array([[ 11.0, -15.3,  -6.3, -49.4, -61.2],
       [-16.2,  11.2,   8.1,   4.4, -14.7]]) -6.3

array([[-38.6, -34.2, -37.4,   3.7, -43.5],
       [-39.2,  22.0,  25.8,  21.5,  58.0],
       [ 22.3,  50.3,  20.0, -12.7, -16.7]]) 25.8

array([[-31.1,  -7.4,  23.9, -50.0,   7.2],
       [ -9.4,  32.8,  51.4,  39.4,  18.9],
       [ 13.9, -37.9,   1.4,  37.4,  -8.7]]) 51.4

array([[-65.1,  56.5,   2.0,  34.1,  -8.9],
       [-40.4,  41.6,  47.7,  34.8, -43.7]]) 2.0

array([[  7.1, -25.3,  33.5, -55.8,  18.2],
       [ -7.9,   6.3, -14.1, -39.5, -64.0]]) 33.5

array([[ 21.6, -17.2,  11.2,  17.9, -52.6],
       [-22.0,   9.3,  -8.9,  -2.0,  55.1],
       [-11.1,   9.3, -14.6, -10.5,  28.1]]) -8.9
---
8063	7174	6942	8256	2927 yields 8063, 2927

8	6	5	6	8	2 yields 8, 2

8	2	8	3	7	5
8	2	8	3	6	7
8	3	3	6	6	1
yields 8, 1

124	78	65	193	11 yields 124, 11

-34	32	-20	-30	4 yields -34, 4

605	245	207	930	279	366	318 yields 605, 318

518	795	814	162 yields 518, 162
---
[[524 453 504 583 523 546 136]
 [456 833 756 539 618 720 146]
 [406 652 393 451 534 370 663]] ==> 534

[[1573 4635 6098 4977 5710 6284 5735]
 [7096 7529 5882 6095 3540 7084 5028]
 [5959 5696 4807 8263 4047 5474 5651]] ==> 4047

[[-30 -30  35  33]
 [ 37  -1  28  -3]
 [ 19 -33  42 -49]] ==> -33

[[2273 7138 5259 5653 5422]
 [7850 3177 4101 3235 2838]
 [7551 5780 4936 6282 4185]] ==> 4936

[[7693 8416 6969 7037 1425 8081 5866]
 [6479 6484 6675 6771 7335 6487 6732]
 [7014 6792 6463 5950 6398 6919 6869]] ==> 6398

[[-45 -15 -34 -49]
 [-31  26  -5 -42]
 [-46 -18 -35 -49]] ==> -18
---
[  9.3  -9.0  28.3 -50.6   6.8] Out: 9.3
[ 32.5 -21.5 -27.6  39.2 -12.2  54.0] Out: 32.5
[ 38.4   3.9   1.3  53.3 -19.6] Out: 38.4
[-35.8  21.2 -59.4 -26.3  -3.0] Out: -35.8
[-36.5  -6.5  36.4  51.3  27.9  55.7 -35.1] Out: -36.5
[-52.7 -37.5  32.2 -16.2] Out: -52.7
[ 22.2 -51.7   1.9   0.7   9.8 -36.0  43.2] Out: 22.2
[ -2.1 -39.2  18.1   3.4  -0.3  -4.0 -64.0] Out: -2.1
---
[ 53.0  48.1  -9.7 -35.2] >> -9.7

[[ 55.9 -19.0 -46.3  18.5  23.3  64.7]
 [  2.0  -8.2  -2.8   8.5   5.0  -9.7]
 [ 48.1 -19.6 -38.5  24.3  16.1  70.3]] >> -46.3

[ -4.6  -6.6  -8.7  -5.5  40.0 -53.5] >> -8.7

[-16.8  22.9 -50.4  -4.7  -9.5] >> -50.4

[[ 60.0   5.9  38.3 -10.5   0.1  23.6]
 [ 24.0  28.3  18.8  20.2  17.9  25.8]] >> 38.3

[  8.8  61.2 -55.2  -7.7  10.4  -2.2  48.6] >> -55.2
---
[-1.5, 0.4, 1.7, -1.6] ans = -1.6
[[-3.9, -16.4, 3.5, 15.6, 1.9, 1.6], [-3.2, -0.5, -2.9, -3.2, -4.2, -2.1], [-4.0, -4.0, -1.7, -1.9, -4.8, -1.7]] ans = -1.7
[[1.07, 0.40, -0.23, 0.24], [1.38, 1.01, -0.57, 0.96], [-1.58, -1.19, 0.23, -0.90]] ans = -0.90
[66.23, 129.71, 56.65, 132.88, -35.65, -10.69, -114.12] ans = -114.12
[[-0.645, -0.573, -1.581, -0.513, 1.235, -1.739, -1.355], [-0.645, -0.216, -1.581, -0.513, 1.235, -1.739, -1.429]] ans = -1.429
[0.02, 0.06, 0.04, 0.15, -0.11, 0.04, 0.05] ans = 0.05
[[-2.305, -11.497, -15.293, -4.812, 9.545, -0.735], [-0.901, 4.417, 8.141, -10.686, 22.470, -7.448], [-6.085, -1.538, -1.175, -13.369, 16.276, -13.087]] ans = -13.087
[-6.62, 184.00, 55.84, -158.84, 38.95] ans = 38.95
[[2.0, 1.3, -0.6, -1.4], [-1.7, -0.5, 0.3, 0.2]] ans = 0.2
